In the data rows, 128 means zero.
Some points:
[103 136 118 132 137 138 109 152 137 118 150 103 188 121  97 157 124 132 113 101 175 151 207 116 146 175 122 215 120 144 121 110 165 126 144]
[165 125 117 218 206 141 180 145 110 114 108 151  96  97 112 111 186 114 137 176 115 119 120 106 171  97 100 119 114 121 105 130 130 117 117]
[113  99 106 108 115  90 105 115 101 118 108 114 103 114 131 122 143 108 144  98  93  92 109 151 137 127 215 102 126 105 255 127 105 115 235]
[144 167 132 140 115 164  74 145 106  97 229 104 124 124 205 155 110 119 113 116 116 111 130 196 148 118 101  78 129 120 134 132 109 118 115]
[177  71 178 129 149  99 138 118 103 133 255 143 134   1 245  82 138 128 158 138 128 216 123  32 135 124 149 123 152 200  95  54  95 121 102]
[100  94 132  22 109 170  78 107  60  19  90 116 138 238  90  92 190 101  85 169 126 246 149  97 106  76 127  79 170  63 125 147 127 121  87]
[116 124 138 147  74 139 105  92 111  97 114 163 103  99  91 255 128 102 123 137 155 110 133  92  81 115 106 129 123 143  94 103 112 122 143]
[ 98 107 124 137 107 126  85  69 119  87 101  90 120 121 108  95 126  82 255 118 112 126  58 126  99 129 128 101 100 116 176 113 115  88 114]
[229  95 141 143 229 152 194 105 148 134  93 130 111 118 122 129 177 154 129 213 166 157 118 176 142 112 153  89 109 191 145 130 126 150 113]
[ 91 114 106 145  98 126  99 107 124 117 103  96  96 176 148 119 139 120 229 106 100 178 104 131 118 145 126 113 121 117 215 138 120 120 136]
[101  84  71  86  70 102  85  83  91 123  93 120 120  19  99  55  61 161  45 122  90 133  93  92 112  94  88  57  10 161  84 132  93  34 107]
[133 119  96 124 112 121 116 125 190 151 125 110 126 103 115 114 100 104 101 131 102 118 104 131 130 104  85  99 255 133 120 102 109  83 128]
[114 122 171  92 127 123 113 107  99 255  93 103 137 128 111 112 122 116  80  94 104  97  78 131 124  97 115 105 173 102 108 138  96  95 125]
[121 136 109 163 140 131 109 148 161 122 120  80 118 116 133 129 134 119 124 176 117 118  99  84 255  87 117 103 133 129 112 137 116 165 109]
[121 127 140 105 122 132 115 128 127 122 125 109 120 150 102 107 140 119 126 144 255  96 116  64 107 147 154 227 119 111  96 115  95 119 169]
[115 117  89 112 121 127 102  97 255 111 122  68 106  84  99 107 122  98  99 115 104 113 101 102 112 103 100  89 104 104  94 104 109 255 128]
[116 117  90 108 100  80 101  91 135 115  99 138 102  90 114  85 119  76  75  86  96 100  94 105 131 131  84 103 100 115 118  90  98 255  98]
[147 166 121 127 126 164 113 131 109 113 227 126 134 128 219 133  95 102 108 133 119 108 105 171 120 124 106  97 125 116 124 134 101 119 122]
[111  93 151 106 137  88 123 179 114 104  90 120  80 151 150 100 131 102 128 105  80 116 238 105 125 159 147 141 138 178 192 115 135 120 195]
[148  68 189 144  16  95 184 142 102 136  33 112 140 144 194  94 169 167 128  99 113 141 232 123 100  94 209 124 154 136  61 235  78 151  86]
[ 92 130 132  94 109 113 105 109 102 116 100 100  84  92  94  96 151 255  79  91  93 107  98 123  99 101  78 124 115  92 123  62 130  99 106]
[ 82  84 183 124  71 164 152 255 153 155 137 162  76 129 111 116  87 120 119 203 122 126 133 125 102 254 104 136  67  93 170 168 151 132 151]
[143 107 108 121 130 106  93 200 121 131 125 118  98 120 106 115 131 126 103 106 162 123 127 155 132 178 208 141 117 105 135 124 156 123 201]
[109 117 136 112 115 209 158 235 106 146  98 142 146  97  63 135  41 160 163  98 157 143 108  43  87  21 183 105 133 177 255 102 121 170 162]
[128  97 100 196 113 135 221  39 209 113  87 219 142 117 154  83  84 146 111 151 193 131 162 172 244 158  57 103 179  87 158  86  82 139 172]
[ 94  96 104 208 129 122 234 124  42  99 106  90 131 119  99 116 160  87  97 123  62  66  93 116 230  72 111 140  99  64  93  89 128 142 103]
[183 192  98 147  92 160 120 109 109  98 149 214 116  97 102 115 180 137 139 223 105 146  87 154 158 116  92 152 201 166 136 160 147 146 146]
[149 137 139  12 206 144 244 103 137  99 214 152 114  88 196 162 119 114 118 137  98 147 120 181 104 118 128 136 124  66 155 101 111 121  88]
[204 104 111  89  67  35 187 158 201 118 185 109 120 208 101 131 157 131 181  55 123 176  75 109 102  41  52 124  85 105 121 229 144 103 194]
[121 212 189 139 108  81 102  98 105 255 151  97 104 110 112 119 144 134 116 137 166 125 194 143 127 107 105  63 157 110 156 150 163 143  82]
[ 75  78 125 119 141 122  87 120 255  71  79 143 110 130 120 105 104 119 104  78 102  56 109  99 131  78 155 116 161 135  82 104 111 114  58]
[128  93 141 228 123 117 126 122 122 104 138 139 100 140  81 131 177 131 121 175 124 107 121 115 255  98 139 113 108 149 116 114 119 158  96]
[135 111 108 117 132 116 101 186 136 133 130 117 103 124 114 125 120 132 115 109 147 134 157 138 151 172 197 199 115 113 151 123 136 124 191]
[ 57 109 193 120 194  52 138 120 124 125 133 157 173 208 200 199 112 138  86 192 121  84  37 136 115 127 127 152 113 167 146 118 232 139 114]
[118 142 107 132 114  95 154 179 109 103 113 105 100  98 117 184  99 106 117  84 255 128 138 124 125 147 131 176 143 112 126 129 123 126  38]
[103 108  98 121 103 125 117 113 120 133 109 108 106 219 120 118 116 119 138 104  96 239  92 114 122 122 117 195 105 127 127 130  98 115 107]
[135 154 255 120 111 121 105 103 113  78 152 100  99 111  96 175  99 106  94 129 136 108 135 172 108 133  90 122  94 106 110  94  89  99 118]
[100  99 103 129 115 126 106 113 134 129 118  91  99 195 145 134 144 135 196 109  99 202 131 131 139 143 136 152 124 114 212 145 112 129 145]
[108  75  93  99 114 133 149 173 127 136 128  69 143  63  96 121 113 109 163 181 116 115 156 193 108 160 179 168  94 130 116 170 210 132 166]
[202 168 116  76 189 185 188 127 119 149 134 210 149 166  80 133 213 117 127 120 121  76 107 129 197 166 149  54  99 176 154 124  82 102  96]
[ 97 108 106 149 119 109 103 124 122 131  96 110 119 243 139 109 103 113 171 101 117 255  68 114 109 146  87 123 113 132 111 107 105 120 112]
[170 115 112 126  97  54 144 172 151 128 177 118 208 161 102 105 178 124 131  56 133  61 209 105 104 131  38 177 127 137 177 187 183 109 136]
[187 146 110 146  45 104 161 118 121 122  94  51 212 148 170 118  71 119  74 203 114  83 162  50  91 185 173 150 109 117 176  77 211 116 142]
[161 145 129 110 108 138  96 108 234 201  89  75  67 109 103 118 128 108 110 187 101 117  94 125 147 124 118 123 238 140 111 104 130  88  99]
[184 182 117 133 141 179 162 138 137 122 116 178 112 134 126 113 138 145 133 204 118 136 114 155 185 113 126 131 158 187 104 130 121 129 135]
[120 120 197 118 123 136  95  76 137 151 101 144 225  77 107 123 120  89 138  94 103 145 176 161 146 202 113 168 105 155 154 180 186 108  85]
[156 233 122 106 119 149 164 118 127 144 117 175 126 156 129 117 144 141 127 190 115 121 113 187 150 125 131 138 136 248  97 120 116 135 147]
[ 88 163  86  84 125  35 118 202 137 161 120 170 177 197  89 136 134 127 255 172  90 180 149  98 102 128 140  36 103  50 107  20  21 117 112]
[206 124 125 189 225 177 170 136 110 125  90 203  94 120 141 108 192 118 136 144 112 111 109 102 116 113 108 131 119 125 108 129 137 121 110]
[100 247 129 139 161 121 150 141 134 130 127 109 155 138 190 138 143 152 140 162 134 131 127 234 101  98 133 112 139 231 114 130 133 142 125]
[ 81 169 155 106 118 111 118  63 135 115 143 158  97  98 119 104 111 245 159 128 119  93 135  30 119 124 137 125 107  73 108 255 131 121  97]
[142 168 104 136 125 188 151 141 117 106 203 152 115 132 160  90 114 128 125 140 114 116 128 165 132 121 114 106 192 201 117 129 114 127 119]
[130 124  92  97 124 140 122 119 119 127  86 153 140 104 198 255 129 109 112 110 133 117 109 110 116 117 105 118 108 151 121 124 131 107 109]
[173  97 135 246 237 172 170 134  99 110  64 174 107 102 134  95 198  94 120 114 111 107 101  94  83 117  76 110 116 107 108 117 122 104 121]
[ 63 167 139 126 117 112 164  98 120 139 182 138 116 107  70  99 121  77 106 144  83 107  83 175  95 124 141 145 255 165 114 125 102 108 100]
[103 167  71 255 191 179 225  80 163 138 152 115 130 113  80 152 233 123  69 137  87 180 146  97 124 125 148 118  72 126 140 119  92 101 127]
[154  27  84 131 186  99 103 116  49 100 132  43 158 156  70 150  54 233 135 144  99  53 146 132  87 194 104 147 172 118 105 229   0 154  85]
[186 134 117 137 119 120 111  61  83 111 110 103  68 230  63  89  24 109 252  80 117 176 135 123 126  98 137 122 107 119 104  44 176 129  71]
[124 108  57 119 119  71  86 154 101 112 111 153 159  79 119 196 149 127  94 104 200 154 108 163 119 145 138 115 140 105 103 108 233 113  97]
[ 96 142 243 142 133 129 100  88 132 161 131 103 232 125 110 127 134 141 117 122 159 139 150 184 118 132 110 116 124 153 132 160 132 129 132]
[106  30 100 161  96 195  84  87 127 160 255 241 126 186 182  97 135 133 103 142 146  75 130 205  89  49 174 136  99 116 105  98 125 123  97]
[115 168 178 122 156  82  83 154 143 186 105 165 234 102 115 132 114 128 143 191 101 130 231 147  86 119 120 140 112  95 101 160 149 147  96]
[118 114  86 132 124 116 109 215 108 104 107 115 146 103 113 113  99 108  97 104 158 115 108 145 111 159 175  89 119 121  81 110 213 103 166]
[ 67 113 116  82  93 172 181 147  98 136 125 109 133 127 150 168 173 138 168  68 158  95 103 102 128 234 108  72 149 126  38  84 246 146 149]
[ 73 110  90 122 181 126 134  62 102 135 128 130  58 185 110 112  23 130 116 102 123 205 198  86 109  97  99  95 107 145  94 224 155 116 149]
[116 160 152 152 125 132 106 153 130  84 139 121 119 158 112 107 121 122 102  88 144  93  95  73 101 183 250 101 131  98 149 120 145 123 224]
[159 170 241 105  93  81 121 129 133  82 167  98 117 113 133 153 129 114 102  88 132  96 135 172 113  95  88 115  81 119 112  92  94  95 115]
[187 134  90 152 152 218 110 117 123 136 191 120 122 150 242 100 162 126 119 149 127  91 109 113  73 143  89 127 120 154 128 115 119 118 106]
[134 171 252 153 111 151 114 133 114 176 107 140 230 100 137 111  73 168 132  72 119 148  80 196 142 103 126 188 127 104  83 171  99 160 152]
[ 96 121 179  84 139 201 126 120 127 153 125 104 231 131 113 134 147 131 155 102 134 125 203 122 155 183  97 144 147 105 100 156 205 145 144]
[175 162 123 121 133 140 102 106 122 126 144 144 116 121 195 254 104 126 118 119 117 121 126 156 126 124 134 114 100 134 123 127 125 123 110]
[ 62 152  70  71 131 108 116 115  94 112  73  97  87 106 140  76 144  72 124 128 213  92 126 128 104  80 127 224  85 115 163 122  67 106 149]
[189 148 111 102 145 193 118 100 124 132 155 161 115 124 211 197 134 123 131 130 105 114 139 147 101 110 124 129 109 157  98 118 116 136 153]
[116 117 124 120 139 127  83 169 128 125 119 137  98 131 125 122 127 129 137 123 151 128 202 111 142 158 130 255 126 111 156 137 124 126 152]
[124 103 128 131 152  80  89 167 104 117 120 131 121  94 130 111 120 130 121 128 138 139 130 102 125 144 213 128 148 108 139  99 145 121 255]
[140 176  91 128 136 119 125 190 163 110 127 151 150 118 112 103 101 126  80  78 117 164 156 115 126 208 227 181 115  77 177 151 145 114 122]
There is one direction along which these points spread out most. Take the direction at right angles to it along which they spread out most. Then take the direction at right angles to both along which they spread out most. Go by this last direction. For each point below, how far along it does it lie, from 0 to 99? 50 is the average, and the first point above lies past it. One standard deviation of the points above along it is 16.
[120 120 197 118 123 136  95  76 137 151 101 144 225  77 107 123 120  89 138  94 103 145 176 161 146 202 113 168 105 155 154 180 186 108  85] 31
[ 82  84 183 124  71 164 152 255 153 155 137 162  76 129 111 116  87 120 119 203 122 126 133 125 102 254 104 136  67  93 170 168 151 132 151] 66
[ 98 107 124 137 107 126  85  69 119  87 101  90 120 121 108  95 126  82 255 118 112 126  58 126  99 129 128 101 100 116 176 113 115  88 114] 47
[118 142 107 132 114  95 154 179 109 103 113 105 100  98 117 184  99 106 117  84 255 128 138 124 125 147 131 176 143 112 126 129 123 126  38] 51
[ 75  78 125 119 141 122  87 120 255  71  79 143 110 130 120 105 104 119 104  78 102  56 109  99 131  78 155 116 161 135  82 104 111 114  58] 43
[ 67 113 116  82  93 172 181 147  98 136 125 109 133 127 150 168 173 138 168  68 158  95 103 102 128 234 108  72 149 126  38  84 246 146 149] 54
[116 117 124 120 139 127  83 169 128 125 119 137  98 131 125 122 127 129 137 123 151 128 202 111 142 158 130 255 126 111 156 137 124 126 152] 64
[133 119  96 124 112 121 116 125 190 151 125 110 126 103 115 114 100 104 101 131 102 118 104 131 130 104  85  99 255 133 120 102 109  83 128] 41
[135 111 108 117 132 116 101 186 136 133 130 117 103 124 114 125 120 132 115 109 147 134 157 138 151 172 197 199 115 113 151 123 136 124 191] 74
[ 73 110  90 122 181 126 134  62 102 135 128 130  58 185 110 112  23 130 116 102 123 205 198  86 109  97  99  95 107 145  94 224 155 116 149] 38
[100  99 103 129 115 126 106 113 134 129 118  91  99 195 145 134 144 135 196 109  99 202 131 131 139 143 136 152 124 114 212 145 112 129 145] 57
[116 160 152 152 125 132 106 153 130  84 139 121 119 158 112 107 121 122 102  88 144  93  95  73 101 183 250 101 131  98 149 120 145 123 224] 76
[187 146 110 146  45 104 161 118 121 122  94  51 212 148 170 118  71 119  74 203 114  83 162  50  91 185 173 150 109 117 176  77 211 116 142] 61
